Where one turn sends some rows of the set: a few examples, then the rows asked:
nur: [ 12   3 -12  -5  -9 -13   7  13  15 -21  -7   2  17  -2  -1   0  -1  -9
   6 -10  -8   3   9 -20 -12  -3 -33   4  31   0 -19   4   3  23  -8]
rikar: [  3   1  21 -12   0  10   6 -10   0  14  17 -19 -12  32   6  12 -13 -11
 -18 -19 -10 -14  -3   6   3  -5 -12   0   7   4  16  14  17   6  -9]
kinik: [-14 -13  22   3  13  -4  12  -1 -15  -1  13  -7   2  32 -10   0  -4   8
 -11 -17  12   8  -6  -9  16  -7 -10 -17 -18  -5  19  -4   4 -10   6]
muf: [-22  -9   6 -31  11  -4  22  10  -9  -4 -17  11   8 -27  20  -6   5  -1
  -2  14  -4   7  16  15 -16   4  -9   5  13  -3   9   2   2   7   5]
Garuf: [ 13   3  -2  18  -3  12  -6 -14  12   4  -2 -21  -1   3 -19   2 -13  22
  -9  21 -18   2  17  -8 -11 -17  -2   2   4  10  -4  -7  -5   0 -25]
fir: [ -8 -15   9  12 -11   8  16  -1   6   1   2   3  17  11 -30   8   8   4
   6  -7  10  29  13  -3 -16   9   8  -9   5   8 -26 -12 -11   8  13]
Nini: [-14 -15  22   1  14   0   6   0 -19   2  16  -9   0  32 -11   3   1   7
 -12 -14  16   5  -8  -5  15  -6  -9 -16 -15  -6  12  -4   5 -11   8]
lasu: [  4  31 -10  15   4  -7  -2  -3   6  -5  19 -13 -10   7   2  19   1 -27
  13 -19  -9  12 -11   1  13   8 -14  -4  -1  -3 -10  -1 -16   6 -12]
Rin: [  7   1  16 -17   4   4   0  -8  -4  16  12 -15 -17  36   9   7  -3 -13
 -18 -24  -9 -13  -3   4   2  -5  -7   2   9   5  11  11  20   1 -10]
datab: [-11 -13   7  17 -16   4  14   3  12   1  -9   3  15  15 -24  12  15   3
   5 -12  11  31  10  -3 -13   7   3  -5   4   9 -27 -16 -13   9  13]
Vabas: [  2  -2  -7 -16   9   4   6  -4 -11  16  -6  -9  -5   2  19   1  -4  14
 -13   0 -15 -12  21  26 -36  -1 -15   4  11  -2  10   6  18  16 -10]
tal: [  0   0   0 -18   7   2  -1  -4  -8  14  -7 -11  -8   4  16   5  -5  17
 -12  -2  -8 -15  20  28 -38   0 -10   5  15   2  12   3  18  16 -11]
Muvag: [-12 -14  15  14 -16   5   9  -1   5   4  -3   6  13   9 -32  11   9   6
   4  -8  11  29  14  -4 -12   5   4  -8   2   7 -24 -14 -13  10  10]
lup: [  3   1  14 -14   2   4   3 -10  -6  22  12 -16 -19  38  11   9  -4 -10
 -18 -17  -9 -14   0   6   3   2 -13   5   6   6   9  11  18   8  -9]
Nid: [ 13  -1  -2  19   0  10  -7 -12  10  15  -2 -20   2   2 -25   2 -16  19
 -10  16 -13   7  23  -7  -6 -20  -7   8   5  10  -2 -10  -3   2 -24]
mepek: [-18  -3   6 -26   9  -3  27   7 -21  -5 -18   6  12 -28  20  -8   4  -2
  -1  10  -3   7  18  13 -11   8 -12   5   7  -3   6   7  -4   7   3]
von: [  5  27  -9  17  -4  -4  -2  -4   6 -11  20  -5 -14   7   1  24   3 -26
  10 -18  -9  12 -10  -1   9   5 -10  -4  -4  -2 -12   5 -12  11 -12]
zefaz: [-17 -14  20   7  10   0   8  -3  -9   4  17  -9   1  25 -10   8   0   9
  -9 -14  15   8  -5  -1  17  -6  -4 -18 -20  -9  22   1   3  -8   8]
pufav: [ -2   6 -12   9  -5  -5 -23  16   3   4 -25  -8  -5  -9   9  -4  19  -7
  19  10 -22  18   7   4   5   1   5  -3   4 -14 -10 -28  -1  -9 -10]
Gatu: [-19  -1   7   7   9  -2  25  18 -24   6 -12  -1   5  -4  17  -6  12  -5
   0   7  23  21  -4  -5  10  -1   7  -5 -14 -23  20  -7   0  -6  -3]
Kuzel: [  1  -1 -13   5  -3  -8 -17  14   8   0 -33  -7  -1  -6   5   1  19  -6
  11  14 -22  16   7   0   3  -4   6  -3   7  -8 -17 -26  -3 -13  -9]
pano: [  9   1  -2 -11 -11  -7  10  14  17 -17   0   7  16  -2  -1  -6   3  -4
   8 -11  -9   8   8 -23 -12   4 -30   2  37   0 -16   5   1  22  -6]
Ramad: [  5  26 -11  24  -2  -6  -4  -2  10 -10  17 -11 -12   7  -2  23   4 -22
   9 -18 -12  16  -7   5  11   4 -10  -6  -7   2 -11   1 -14   5  -5]
lotet: [-17  -2   6 -26   8  -6  26   8 -15  -3 -12   9   8 -28  22  -2   1   0
  -1  13   0   9  19  19 -10   9 -10   5  10   1   2   8   0   9   6]
zaf: [-21   2   7   9   7   1  27  15 -15   2 -12  -1   3  -7  19  -5   6  -3
  -1   8  22  26   2  -5   8   0   3  -5 -15 -26  17  -6  -1  -9   0]
Rori: [ -3   0  -4 -20   6   6   2  -1  -5  12  -8 -11  -8   1  16   1  -9   9
 -12   0 -14 -16  17  23 -36  -8 -15  -3  19  -2  16   9  20  16 -15]
Miv: [ 14   5  -3  21  -9  11  -3 -15  13   5  -4 -26   3   2 -24   3 -13  11
 -11  13 -14   6  18  -8  -9 -19  -5  10   4  15  -5  -3  -6   4 -18]
dotud: [-24  -4  11   2   6  -5  26  18 -11   5 -12   2   1  -7  17  -4  13  -5
   1   6  23  25  -4   3   7   5   9  -5 -13 -26  19  -7  -5  -6   1]
diza: [  0   0 -14  10  -4  -6 -17  15   3   0 -29  -7  -7  -3   6  -3  17  -7
  19  16 -23  14   9   7   4   5   8  -6   2 -10  -9 -23  -2 -14 -14]
labut: [ 13  -1  -2  -8 -10  -7   8  17  10 -21  -3   9  12  -2  -5   3   1  -8
   7 -14  -6   8  10 -17 -11   8 -33   8  34  -3 -19   7   4  19  -6]

Gatu turns into mepek
tal turns into Rin
rikar turns into zefaz
And these:
Nid turns into lasu
nur turns into Miv
von turns into Muvag

Where one turn sends some rows of the set: a few examples, then the rows asked:
zapug: [-27  15   0 -22   8 -20   1 -12  -4   7  16   5 -15  -8   9 -22 -21 -19
  -1  -7 -13   2   1  -5  -7 -10   6  -3 -10   4   8  29]
sumib: [ 12   2  11   1  -8 -15  -9  17 -10   6  29  -7 -19 -18  -3  22  -9  22
   9 -12  14  19  12 -14  -6 -15  21  -5  -2  14  14   7]
popo: [ -3 -16  29  17   6 -22  -9   8   7  15  -3  12  -6  -7  11  -3  -6   4
  -5   8  -8 -10  -7 -35  18  31  -6  12  -8  16   0   2]
Nis: [ -8  12   6 -27  -5 -12  14  -6 -11  -1  25   6  -3  -6 -13  -6 -10 -36
  -6  -7  -8  14  13  -7   7   2  -1  11  -3  12   4  31]
vuz: [ -4 -28  13  11   6  -3   3  22  -9   4  14   6 -15   7  22 -10 -22   7
  10   8   1  -2 -12 -30 -17  27  10   5 -20   2  14  19]
mamu: [ -1 -11   1  -4  10  13  -1   8   7  -9 -12  19 -13  17  21  -6 -36 -11
   2  14   6  17  -5 -27  -2  19  -9  11 -21  11   8   7]
pumuz: [  9   8   5   1  28  10  -5  34  11   7 -14   3  15   0  -6   2 -11  -5
   1  -9  -3  20   8 -13  20   5  12  28  -4  13   4   1]
bal: [ -4   7  -6   2  14 -14   6  -1  -6 -30  -4  -2  -6  -5  10  -2   2   3
  15 -10  -5  11   5  -6 -23 -23   5 -19   4  19  -2   1]
zefu: [-16   9   4  11 -15  -7 -13   0 -22   3  -7  -2  -7 -12  29  -3 -20 -31
 -19   0 -19   2 -10  -9   3 -17  -1  17  -5  -2  -1   2]
lisag: [ -8   1  -1   5 -14  -3  -9   7  -4 -22  21  17 -21   2  14  20   0  10
  13 -10   0  23   6 -10  -8 -17   8  -4   2   3  -6 -11]
vufe: [  7   2   4 -21  -3  24 -13  10 -10  21  -7  -7  -5   1  18  -1 -11 -33
   8   8 -11   7  -7 -12  -7 -18   4  17  -7   4   0  -4]
tamu: [ 26  -3  -1 -13   3  -9   2   2  -6   5   5  18   1  -8  18  -2  -8  -6
  -5 -12  18   5  40 -16 -10  -8   6 -18  -8   9  -3  -4]
dume: [  9 -11  13  10 -25 -13 -15  -1  -1 -13  14  -1 -31   2  -5  16  -3  19
   2   3  -2   3   3 -23  -6  -1  -1  -8  -4  30 -12   9]
Luket: [  2  12  22  19   0 -13  -7  17   3 -10  -4 -11  -9   1 -18   3  12   6
 -20   9   6  -4  18 -43   8   9 -13  -6  -7   3   4  -3]
Vip: [-14  11   8 -10  -1 -20   9 -12 -21   3  13   1 -21  -7  -3 -26  -8 -22
 -13  -9   3  11  12  -8   3   0   5   5 -16  13   5  40]
delup: [ -4   7   6 -30   5 -22 -13  -5  -1  21  28  -8 -13  -7   1 -30 -11 -20
   3  -2  -5  -7   1 -13 -13  -4   4   5 -12  16   0  23]
lakap: [ 16 -13  10  -4  -3  -7   6  -1 -16   3  17  14  16 -26  12   1  -6  12
 -11 -18   6 -10  23 -22 -19   3  -2 -20   7   2  -5  23]
lop: [ 22 -20  13  -9 -11  10   4  20 -24  26  -4  -9  -7  -2   8   7   2 -19
  -4   7 -15   5   1  -9 -10  -3  18   5 -17  -5   8  28]
Devuz: [  7   2  15   4  11   2  -2  20  -1  -2  -4 -20   3   5   2  -4 -38   3
   1  14   2  18 -14 -40  -4  10  -7  13  -8  23  16  30]
bitu: [ -1   3   6 -27  -5 -13   9   6 -13   3  31  -2   1  -1  -8 -16   8 -22
   2  -3 -16   5   9 -16 -13   1   2   5  -4   1  -5  43]
madir: [ -3 -10  20  13 -24 -18   0   4 -28  16   1 -15  -3 -18   6   8 -22 -28
 -24   3 -14  -7  -5 -14   9   6   9   7 -12  13  10  19]
gapo: [ -6 -19   9  -8 -14   7   7  18 -24   9   6   4  18  -6  18   9 -18 -41
  -7  -3  -9   2  -6  -3   8  -6   5  -1  -9  -9   6  18]
rodo: [ -9   3   5   0  15  20  -4  22  14   5  -5   7  -9   1 -14   4  -4   6
 -19  -8  14 -13  13  -6   5   8   2  -9  -5  -6   9 -22]
vugi: [ 21   0   7 -13  12 -21   5   3  -6   2   5 -11  -3  -6   4   2  -9  -2
  17  -3   8  11  23 -23 -22 -16  13 -21  -1  27   9  -8]
Vov: [ -2  -7  16  15  10  -5  -6  35   4   3   3 -13   2   0 -14  -6  12  17
 -24  -3   8 -16   5 -17  -2   6  -1 -19  -3  -9   9   3]
sed: [  0   5  15   0  -6  -6 -12   3 -16  22  -4 -26 -18 -12  14   1 -16  -8
   1   7 -29   1 -17 -27 -20 -19  11  18  -5   7   7  14]
Mik: [  8   2   2  10   1  -8  -3 -11 -17 -24  -5  -6 -16 -19  -7  -2   2   4
  -7 -14   2  -6   7  -5 -13   0  -8  -3   6  39 -10  12]
tir: [  0   1   8  -7  -5   1   0 -11 -11 -15  16   7  16 -29  -2   7 -13  -4
  -9 -21   5 -17   5 -13  -4   3 -17  -9  16  26 -10   8]
povi: [ 11   7  -6 -12  -5   2 -23  17  -4  -3  15  13  -5 -17   8  16 -22   4
  -6 -17  24  18  22   1  13 -17   1  -9  -4   5   5   2]
fadap: [ -2  13  -9   8  16   5  -4  31  -4 -22   1  -2  13  -4  19  -5 -34  -2
 -11   5 -13  21  -6 -17  -5   8 -12  23   1  -5   7  24]
Pire: [ 10 -14  17  10  23  -6   2  28   7  15 -24   3  12   7  -1  -7 -10  10
 -14  -4  -3  18   6 -20  17   6  10   4 -13   6   9  31]
Bos: [ 15   0   2  17   4  -9 -10  38 -16  -2  19 -10  -4  -9  10 -10 -21   2
 -18   1   0   1   0 -19  -6  30   3  36  -8  12   8  15]
vud: [ -2   5  17  16  25  -6  -8  32   0  10   4  -7   7 -13  -4   4   6  12
  17  -6 -19   4  -3 -28   0  14  15  33  -1   7   6   7]
lofa: [ -9   9   8   5   7  -8   0  26  17 -10   5  -6  10  -4 -17  14  -5  -4
 -21   8  -1  -7   7 -20  14   5 -19 -16  10  -7   7 -18]
Bomon: [-12   7  29   9  12  15  -3  14   9  13   1 -13  -9  -3 -20   7   0  15
  -3  -5  17 -11  10 -40  -4   4   7  -6  -9   2  14  -7]
Gif: [ -6  -9   0  -1   7   2  -1  31  -4   0  33  11   5  -4  19   3 -37 -13
   7  -2  -1  -3 -10 -16  -2  30   5  21  -6   1  12 -11]
Lika: [  4   2 -10 -33   2 -10  -5   2  -2   9  23  11 -15   1   0 -23   0 -25
  -4  -1 -19  -1  11  -3 -11  -1  -2   9 -10   0 -13  24]
Busi: [-11 -18  21   5  14 -10   3  12  19  10 -13  20  21   5  13  -2 -22  -5
  -3   2  -3  10  -9 -24  29  13  -5  -6  -4   3   5  10]
bege: [-17   1   9  18  16  -9 -11  18   6   0   1  22  -3  -8  18  -1   6   5
   5  -3 -19  -4  -6 -22   9  21   0  32   0  -1  -5 -10]
reb: [ 14  -9   8   2 -14 -12 -29  13  -3  -1  10  -5  -5 -20   1   9 -21  28
 -13  -6  10   1  12 -11  -1 -12  -4 -22  -5   8   1  38]
ragam: [-23  17  12  10   9  11   0  10  13 -13 -10   8  -5  -1  -7  13   1   6
  -8   3  -3   0  19 -36  -4   0  -2  -6  -2 -18   7 -11]
meri: [ -6  -7   3  -7 -20  -1 -24   1  13 -20  16  10   2  -5   6  16 -26   7
   3  -3   1   1   1 -12   6 -14 -19 -22   4  15 -14  10]

lisag turns into sumib
lofa turns into Luket
And these:
pumuz turns into Pire
delup turns into Lika
mamu turns into vuz
Mik turns into bal
vufe turns into lop

Where one turn sends some rows of the set: a few examples, then the rows asked:
pafe: [-16  20   1  -4  -4  10  15  -1  17  14  -3   2]
tas: [28 -6 -5  0 -3  0 15 -1  0  4  6 13]
buvug: [-18  -9 -13 -21  19   5  -2 -18  -3 -15 -14  15]
baros: [28 -7 -3 -3 -3  7  8  5 -1  8  5 15]
zam: [-10   5  -2  -1  14   1   0 -20 -17 -10  32  -4]
Gat: [-21  -7 -13 -18  22   7  -1 -16   1 -10  -9  19]
Sud: [ -1 -13  10  -4   2 -17 -16  21  -7  -4  -2  -1]
bire: [-17  -3 -12 -20  24   1  -2 -11   0 -19 -13  17]
podu: [-17  18  -1 -11  -3   6  13  -2  13  15  -6  -1]
vepi: [-16  -4 -11 -23  19   1  -5 -20  -3 -13 -16  11]
Sasa: [ -9  24  13  19  -2   4  -6   2 -11 -22   0   8]
nutad: [ -7   3  -2  -3  19   4  -4 -17 -19 -10  31   1]
ruma: [ -5  22  18  19  -6   7 -10   0 -12 -23   4   3]
Tized: [ -5 -10   5  -8  -3 -17 -18  19  -7 -12  -5  -4]
Goni: [-18  15   1  -9  -8  11  15  -2  12  15   0  -3]
Kitek: [-21  -1  -9 -26  21   7  -2 -14  -3 -13  -9  18]
zasof: [-19  -3 -14 -23  21   7  -2 -14  -2 -16 -13  15]
Fadi: [ -4  -8  12  -8  -3 -19 -14  21  -5 -10  -2  -4]
keko: [ 29 -11   0  -5   0   4  16   0   2   5   5   8]
paled: [ -6  23  16  18  -1   4  -8   1 -21 -24  -2   5]
sivil: [ -3   0  -2  -4  21   5   0 -20 -20  -7  32   0]
Zuz: [  0  -9  11  -4  -1 -19 -16  21  -6 -10  -6  -3]
kedi: [ -8  24  18  17  -5   8  -8   2 -12 -21   0  14]
tati: [ -5  25  16  20  -1   5 -10   0 -11 -23   1  10]
zope: [-13  24  12  21   0   3  -4   3  -7 -25   2   5]
goba: [-10   2  -3  -4  19   3  -4 -18 -17  -4  30  -4]
Gubi: [31 -6 -1  0 -1  6 10 -6  2  5  4  5]
Fufe: [30 -6 -3 -3 -7 -2 11  1  6  3  6  9]
zifi: [31 -5 -7 -3  3 -2 13  2  4  5  3  6]
gusog: [-13  19  -1 -10  -3   9  19  -3  15  12  -3  -1]

nutad turns into Zuz
Sud turns into podu
And these:
bire turns into kedi
Gat turns into paled

